In the rows, zero is written as 128.
The rows of R fall into 3 groups, which share some directions, and each row is roughly a mix of its group's hidden directions, except some rows that fit no group.
R (131 x 19):
[[140 108 163 120 129 101  86 103 126 111  97 112 152 122 156 126  94  91
  132]
 [144 116 125 147 190 170 120 129 165 120 124 122 152 117 151 108 102 118
  139]
 [127 123 123 100 148  95 148 106 134 107 113 119  90 148 118 176 147 161
  100]
 [ 98 153 107 143  85 102 145 129 129  99 157 133 119 116 124 161 173 142
  115]
 [151  97 119 129 119  74 109 107 111 136  98 113 107 172 149 130 104 115
  131]
 [112 126 105 124  73  90 104 149 109 166 140 149 126 150 115 153 112 140
  122]
 [ 85 152 123 135 138 175 148 132  97 130 170 123 128 113  96 108 109 125
  106]
 [114 119 127 161  91 131 122 126 135 140 166 136 167  89 133 121 165 115
  164]
 [113 126 104 149 160 101 162 110 129 124 166  97 124 120 102 152 165 101
  114]
 [ 78 137 126 124 101 106 139 106  79 129 169 113 142 125  95 147 127 131
  122]
 [155 134 167 160 142 163 113 125 171 138 124 137 144  89 132 122 127 105
  161]
 [162 144 146 148 151 121 163 104 157  99 113 114 126 123 134 136 175 132
  166]
 [140  83 133 138  81 131  93 122 112 152 115 138 113 128 161  85 125 110
  139]
 [154 175 164 111 106 114 157 126 128  97  94 132 106 131 118 139 164 143
  139]
 [145 139 140 149 179 146 107 140 178 128 123 126 143 106 129 141  95  91
  117]
 [166 157 167 119 166 149 134 132 165  95  87 127 137 116 140 125 128 123
  140]
 [119 134 148 113 110 132  99 153 136 177 137 154 112 110  88 160 107 120
   97]
 [ 86 125 101 140 117 111 122 134 133 143 176 132 119 110 102 172 135 122
   88]
 [144 140 162 134 170 171 153 103 149 129 127 128 137 117 111 136 126 162
  170]
 [142 116 153 140 105 131 145 108 105 130 131 113 140 107 133  82 175  98
  167]
 [134 140  99 147 114 156 133 140 121 143 123 150  87 172 134 114  89 170
  133]
 [114 123 128 164 177 159 143  88 128 135 154 110 100 132 106 139  92 130
  123]
 [115 133  91 111 125  79 133 133 133 110 125 129 114 160 129 179 130 162
  102]
 [ 84 121 127 123  62 105 104 117  88 127 152 134 144 118 129 136 121 134
  123]
 [144  82  91 157 136 106 116 135 155 143 139 120 133 121 157 114 161  87
  128]
 [119 139 143 106 111 100 102 119  98 101 103 118 169 149 148 126  77 130
  139]
 [ 95 135 125  98  78  95  92 146 111 108 125 139 141 120 140 148 116 125
   89]
 [145 139 145 101 153 113 114 119 130 102  81 123 117 161 141 147  75 144
  114]
 [128 129 142 136 159 185 101 135 156 123 121 142 151 111 147 115  76 139
  134]
 [138 132 175 123 159 185 143  95 136 121 116 132 106 113 116 124 119 161
  144]
 [104 156  92 143 148 141 133 166 159 142 167 143 144 116 102 162 123 135
  108]
 [161 120 124 130 190 163 151 136 177 129 116 131 122 122 132 124 153 142
  139]
 [115 141 142 115 119 162 100 141 102 135 118 139 150 139 132 101  56 137
  130]
 [114 162 124 103 108 115 150 132  92 134 131 135 145 162  99 147 110 179
  150]
 [150 151 145 134 177 181 148 140 147 157 126 137 118 130  95 122 103 139
  141]
 [114 152 128 113  93 126 103 152 136 142 126 165 137 137 117 169  95 177
  129]
 [144 153 153 137 149 141 165  93 121 118 121 119 136 147 111 136 124 168
  183]
 [118 128 132 111  60  78 113 133 100 117 123 130 150 124 142 127 157 117
  135]
 [117 106 134 148  73 101  83 122 118 133 133 129 119 110 150 120 123  81
  110]
 [ 88 127 104 154 117 116 107 112 119 116 153 123  97 132 129 156  88 118
   80]
 [134 136 149  69 120 124 130 143 110 154 104 147 135 149 100 145 118 177
  138]
 [146  83 131 115 183 141 103 115 158 149 109 129 135 137 140 141  90 147
  132]
 [150 114  98 128 109  71 118 127 134 110  96 126 108 170 164 142 133 135
  125]
 [131  84 124 135 148 158  93 131 128 178 135 133 138 128 132 102  80 112
  132]
 [156 138 152 143 169 146 169  91 123 106 113 101 120 138 126 104 138 126
  164]
 [121 113 146 134 185 115 144  84 132 125 146  92 141 112 102 155 132 103
  128]
 [114 149 115 139 171 112 161 117 142  87 151  97 157 112 121 148 158 109
  124]
 [145 120 152 104 103  75 111 128 147 142 108 138 112 118 114 178 158 122
  116]
 [108 137 102 153  70 152 127 142 117 130 150 156 133 132 146 109 133 169
  154]
 [140 123 124 119 188 143 137 132 185 123 125 135 129 116 122 169 141 156
  121]
 [108 109 105 187 102 147 124 103 147 121 164 138  98 109 150 132 145 137
  129]
 [117 148 148 138 155 148 169 105 106 108 151  96 149 105 107 102 153 102
  144]
 [126 121 134  73 119 118 129 155  78 158 119 124 161 142 109  93 125 120
  131]
 [124 105 123 167 134 103 115 112 167 145 159 123 123  96 119 168 153  95
  121]
 [130  97 117 144 116  82 113 124 157 137 144 122 130 102 134 156 176  91
  117]
 [166 141 161 114 174 114 153 129 139 147 110 110 121 124  89 136 148  90
  130]
 [124 143 131 142 183 184 153 107 141 103 132 122 123 129 128 122 103 161
  136]
 [114 130 102 112 153 113 160 124 138 119 141 124  93 140 104 173 158 160
   93]
 [113  90 136 152  83 141  93 121 133 157 155 145 143  89 140 116 142 118
  146]
 [121 110 148 101 120 126  77 151 127 165 124 141 160 110 119 132  85 103
  111]
 [122 153 110 132  53 105 125 151  94 125 125 144 125 152 139 110 133 136
  137]
 [138 177 147 113 160 153 177 124 123 106 116 124 123 142 100 133 132 165
  144]
 [ 97 114 109 127 116  75 102 120 123 129 147 118 125 128 121 176 114 108
   87]
 [130 145 131 120  65 113 139 140 106 155 128 152  86 143 103 138 152 151
  128]
 [164 117 149 143  95 115 119 110 120 116  94 124 134 138 167  92 137 117
  175]
 [ 97 133 120 131 156 138 132 128 161 131 165 136 132  98 100 184 136 148
  104]
 [119 153 108  95 123 128 154 146 103 130 119 140  95 169 106 139 118 178
  107]
 [140 141 117 125 142 115 173 139 143 137 139 126  97 125  95 149 193 129
  117]
 [103 113 153  84 107 127  81 139 112 121 117 134 150 101 138 124 102 110
   89]
 [122 141  99 109 123  70 147 132  89  99 120 100 145 164 135 122 137 113
  120]
 [149 117 125 153 143 115  93 130 145 116 109 114 153 130 168 106  93  77
  134]
 [145 130 131 157 185 185 137 120 153 119 123 122 116 125 141 100 102 122
  133]
 [166 140 118 158  90 118 137 130 139 123 102 144 106 159 157 115 144 151
  172]
 [119 102 156  90 179 130 107 118 151 129 125 120 153  95 115 161 119 121
  103]
 [115 150 150 112  77 143 128 134  73 140 127 137 145 137 116  92 107 141
  153]
 [150  94 137 102 169 139  97 132 138 149  94 128 116 143 139 119  78 119
  107]
 [134 163 116 119 135 172 131 168 156 121 114 162 121 139 133 131 107 178
  124]
 [168 105 112 153 145 142 112 150 182 132 110 140 121 120 168 109 147 110
  136]
 [101 114  77 129 112  89 131 132 116  91 144 113 161 137 163 124 155 128
  124]
 [175 110 126 138 153 133 156 110 132 133  96 119  79 161 140 101 145 132
  145]
 [167 121 121 175 144 143 154 113 150 159 131 130 105 146 124 118 143 137
  178]
 [146 145 150 141 157 182 160 105 126 107 114 123 119 134 135  95 121 154
  164]
 [119 112 161 126  77 149 115 126 111 167 147 147 133  90 111 109 155 125
  148]
 [120 130 146  97 157 126 151 136 118 126 143 106 175  95 103 117 171  98
  129]
 [120 117 127 183 136 186 129 104 142 141 158 135 117 112 134 109 110 139
  155]
 [128 135 149  87 139 129 134 110  85 105  91 115 113 163 130 113  88 151
  118]
 [145 125 113 123  89  65 106 132 127 113  97 131 135 161 161 145 125 132
  138]
 [112 135 124 120  79  99 124 126  62 132 127 118 130 157 126 100 106 113
  129]
 [116 127  85 154 139 142 131 129 123 144 143 134  81 167 123 134  83 149
  103]
 [143 116 129  98 158 141  87 164 158 134  97 143 150 127 148 126  87 121
  106]
 [ 96 147 142  78  91 136 112 157  91 131 130 143 161 118 114 119 111 143
  112]
 [169 108 104 140 163 110 163 127 139 140 116 108 102 154 131 109 170 107
  140]
 [165 135 156 141 173 167 140 126 147 133 112 120 152 120 130  95 120 112
  169]
 [109 111 105 157  86 151  90 149 138 156 154 159 146 116 147 118 105 138
  139]
 [133 163 144 130  97 145 126 131 112 114 113 143 161 145 140 111  97 165
  179]
 [131 135  96 128 129 106 176 123 130 114 135 124  98 149 120 148 186 162
  129]
 [157 117 145 109 172 112 148  99 116  97  90  93 135 148 145 107 133 116
  143]
 [109 149 138 128 184 146 161  96 131 109 146 109 134 126  97 160 115 154
  130]
 [150 171 141 104 132  99 167 126 127 102 100 124 121 154 111 155 152 159
  144]
 [101 147 125  99 175 169 140 142 143 112 139 133 137 114 109 150 111 162
   95]
 [133  94 108 116 167 102 150  93  96 120 119  90 108 168 132 115 124 123
  120]
 [135 127 109  84 110  72 124 156 121 127 103 131 112 152 126 151 149 128
   92]
 [111 116 123 131  73 117 108 148  91 169 151 135 135 119 116 100 128  91
  123]
 [146 160 126  82 125 104 157 146 107 105  89 127 121 168 124 128 140 159
  127]
 [ 93 125 122 123 101  95 140 114  77 153 166 112 141 130  89 137 137 116
  128]
 [153 108 118 176 110 131 105 131 179 131 126 146  98 109 161 130 151 109
  130]
 [113 107 128 162 139 182 124 119 126 140 161 124 144  95 136  83 126 104
  141]
 [111 121  92 163 102  85 111 124 137 112 145 122 100 131 146 153 133  98
   91]
 [106 136 122 141 122  67 135  91 112 108 145 101 132 139 115 177 127 119
  124]
 [ 88 122 122  91 117 143 100 160 108 145 145 141 141 109 112 125 102 120
   77]
 [146 112 121 139  89 101  91 127 146 147 105 154 103 155 150 157 101 154
  139]
 [158 142 154  96 155 144 139 134 130 136  86 135  77 151 109 130 109 142
  105]
 [170 159 138 111 159 132 170 139 131 109  92 118 133 152 127 106 151 137
  159]
 [105 133 100 139  94  95 157 116 106 126 156 123  92 140 109 152 169 142
  114]
 [144  87  99 135 147  73 112 127 155 142 125 115 115 138 138 157 143  96
  106]
 [138 137 178 108 121  96 123 119 115 128 118 109 163  99 110 129 148  76
  138]
 [102 110 113 122  83  92  89 150 122 143 144 137 132 110 132 141 130  94
   89]
 [161 126 135 110 196 157 130 136 153 126  93 124 122 146 135 117  95 133
  122]
 [ 80 122 121 119 105 136 125 130  79 138 169 118 167 109 114 102 124 112
  124]
 [126 101 124 172 165 179 120 111 146 157 155 128 123 114 128 111  98 120
  141]
 [164 110 133 107 112 102 116 159 130 187 107 142 101 142 108 126 143 104
  119]
 [152 150 146 141 131 100 162  95 131 104 116 112 143 141 126 147 157 147
  183]
 [116 160 175 107 121 154 125 132  96 133 130 126 172 108 102 107  99 117
  147]
 [ 84 120 119 154  89 125  99 129 133 141 176 141 142  91 121 152 129 116
  112]
 [138 121 132 174 152 160 152 113 145 165 162 123 121 108 102 119 149 113
  160]
 [134 142 105 110 142  96 177 121  96  99 117  99 113 164 124 116 161 130
  123]
 [102 141 113 148 140 134 134 139 168 116 167 134 134  86 113 167 162 122
  103]
 [109 163 103 158 107  98 145 119 140 106 151 132 118 141 119 183 138 158
  132]
 [124 104 127 168 181 163 138  91 133 139 156 105 130 118 122 113 108 111
  143]
 [138 106 129  83 157  91 101 150 129 140 106 114 161 131 128 132 113  89
  103]
 [ 85 128 116 160  93 139 138 105 100 147 181 131 111 120 101 139 128 145
  131]]
One row of each group comes first, with its name. Which group is each row after those in?
[147 116 107 126 180 134 156 142 147 111 125 105 127 119 139  99 173  92
 112]
(104)
[106 127 133  79 114 120 111 148  93 154 124 136 112 139  98 136  96 131
  81]
(120)
[140  96  96 153 107  95 146 119 120 155 143 120  87 144 126 122 177 111
 130]
(56)

[102 148 128 132  68 132 116 143 127 143 147 163  99 117 110 159 130 157
 109]
(56)
[101  96 136 110  99 108  98 116  80 133 135 111 154 120 138 101 110  92
 115]
(120)
[119 130 124 136  67  87  99 142 132 139 140 145 169 115 136 150 142 124
 152]
(120)
[ 98 130 107 120 140 119 140 151 129 150 171 124 131 103  87 151 157 104
  89]
(120)
[112 145 133 156 120 172 112 141 129 133 150 138 178 108 135 101  92 124
 160]
(120)
[159 148 128 119 134  92 172 135 117 119 111 106 116 142 114 116 185 100
 135]
(120)
[ 89 112 117 115  85  81 111 123  91 142 156 121 141 122 112 149 134 112
 106]
(56)
[103 134 118 111  93  76 144 124  89 137 149 118 118 137  95 153 156 123
 110]
(56)
[ 87 128 121 130  75  93 103 131 122 120 158 134 145  99 127 159 145 115
 105]
(56)
[128 109  96 155  86 121 104 157 128 146 139 139 104 123 150  98 141  86
 102]
(104)
[143 111 120 144 143 112 136 140 165 146 148 123 143  94 121 138 190  91
 134]
(104)
